In the rows, 128 means zero.
M: rows in several groups, each row roughly a mix of its group's directions (some rows in no group):
M (93 x 10):
[[112 108 125 162 153 111 143 144 174  78]
 [106 100 161 157 124 148  90  81 104 126]
 [184 122 122 167  95 102 128 123 158 147]
 [116  95 121 138 162 132 164 138 178  90]
 [147  87 150 122  71 160 152 134 109 127]
 [ 96  78 127 101 130 151 128  88  95 110]
 [155 145 100 149 162 109 131 166 179 131]
 [135 166 157 143 126 127  93 107  71 145]
 [ 98 157 147 168 130 118 110 125  81  91]
 [145 148 135 150 104 134 137 167 187  98]
 [118 120 131 138 112 125 107  65  87 162]
 [142 152 153 173 156 105  83 146 143 108]
 [136  66 130 125 125  92 119 104 171 131]
 [123 110 118 110 142 141 135  62  86 148]
 [103 116 142 116 122 137 131  84  61 136]
 [124 150 145 132  87 160 138 134  63 124]
 [135 175 111  97 149 127 134 183 155 136]
 [139 151 121 156 145  99 196 109 131 117]
 [161 159  96  95 155 122 130 167 154 155]
 [134 108 105 139 126 119 175 139 191 109]
 [125  99 136 103  60 150 159 119 137 123]
 [123 150 147 168 106 114 121  76  99 160]
 [132 115 185 167 115 155 110 164 134 111]
 [108 138 107 113 136 132  76 113  76 158]
 [179 141 148 175 146 140  95 122 129 101]
 [105  98 114  84 175 141  94 145 110 134]
 [148 130 125 148 126 108 156  97 189  94]
 [122 140 132 110 147 122  85 108  70 163]
 [130 133 114  70 101 174 139 152 124 153]
 [ 78 144 150 154 163 104  97 118  98 114]
 [ 93 112 169 143 144 135 184 123 115 101]
 [155 124 158 126 110 139  66 170 125 133]
 [122 154 145 118 121 151  83 153  69 134]
 [117 112 128 130 112 135 124  57  87 147]
 [111 130 156 130 147 142 142 198 140  97]
 [125 130 123 122 113 162  79 116  76 161]
 [148 114 120 112 128 125 163 167 187 104]
 [144 130 128 144 107 117 169  58 122 139]
 [133 127 127 132  73 124 182  91 146 130]
 [139 149 138 143 111 158  65 152  99 146]
 [122 138 128  92  75 171 149 137  96 138]
 [129 128 132 137 135 136 143  55  86 146]
 [136 155 109 113 125 122 111  84 101 186]
 [160 136 176 184 113 125 137 111 141 106]
 [120 127 136 146 106 128 122  59  90 152]
 [ 95 105 137 142 146 110  69  91 110 131]
 [134 141  77  89 121 146 105 108  97 161]
 [ 97 111 134 142 184 104 115  86 102 118]
 [142 144 113 108 150 114 115  93  91 186]
 [115 130 148 133 117 146 103 129  59 165]
 [115  84 138 125 148 103 145 135 183  94]
 [126 106 168 162 131 106 162 122 169  94]
 [ 88 144 165 158 126 137  86 112  90 115]
 [177 123 117 132 151 145  83  86 105 140]
 [ 96 124 160 170 115 115  95  97  92 146]
 [153 144  95  96 133 126 177  96 129 164]
 [119 113 124 122 111 138 110  60  87 150]
 [146 100 109 105 124  99 183 119 170 127]
 [117 132 137 143 111 128  88  74  88 157]
 [147 138  98 139 123 115 173 138 191 128]
 [149 123  94  95 126 155 182 134 134 164]
 [114 116 148  93 113 164 104 129  68 139]
 [145 123 116 141 105 137  92  58 120 146]
 [117 145 113  92 152 143  93 145  77 159]
 [127 139 130 124 128 123 172 183 168  97]
 [161 102  96 100 107 110 165  99 154 151]
 [130  94 124  98 137 142 145 184 168 108]
 [106 120 121  94 163 134 160 181 147 105]
 [ 85 108  99  95 167 109  96 121 102 137]
 [ 99  93 158 170  98 120 137  90 107 117]
 [142 144  91  85 114 163 147 143  94 158]
 [124 110 162 166 148 134 131 161 140  72]
 [108 109 129 123 121 151 106  81  73 155]
 [180 143 148 136 136 100  93 119 174 133]
 [151 145 104  98 159 123 168 171 161 133]
 [142 144 109 171 107 116 184 142 154 107]
 [120  71 117  95 123 134 171  92 127 139]
 [160 148  93  93 135 121 148 168 167 144]
 [102 142 159 172 143  92  94 101 103 127]
 [107 136 160 153 144 121  87 114  71 110]
 [106  90 128 138 112 101 163  77 151 108]
 [157 178 123 155 123 102 166 120 162 109]
 [127 131 148 170 126 120  58 102 133 122]
 [ 97 135 132 122 134 152  97 123  60 151]
 [126 123 163 186 123 122 141  81 102 122]
 [152  97 105 125 117 134 182 140 177 131]
 [149 121  90  81 127 131 114 160 142 176]
 [115 126 163 171 119 142  99  87  94 105]
 [134 146 110 127 193 107 127 110 171 145]
 [122 147 134  91 145 156  87 139  79 155]
 [139 110 125 103 141 166 107 152 139  66]
 [180 136  90 100 134 135 108  96 125 164]
 [112 112 132 141 122 148 125  50 103 129]]

one row of each group, then the others: which group is each in?
[112 156 127 125 177 111 139 118 100 183] : W
[109 135 103  80 169 169 137 150 111 142] : C
[140 106  94  82 113 166 100 142 111 159] : S

[122 107 161 151 130 150 172  87  94 107] : C
[110  92 146 153 172 114  99 142 144  85] : C
[153 113 132  89  72 153 115 155 136 153] : C
[169 140 134 159 111  97 131 120 187 114] : S
[139 141 118 119 142  99 102 195 161 124] : S
[106  95 153 143 130 154  93 101  97  86] : W
[133 111 108  77 126 154 103 181 137 147] : C
[128  96 158 160 140 132 158 111 167  84] : C
[148 105 152 115  82 166 162 111  99 142] : C
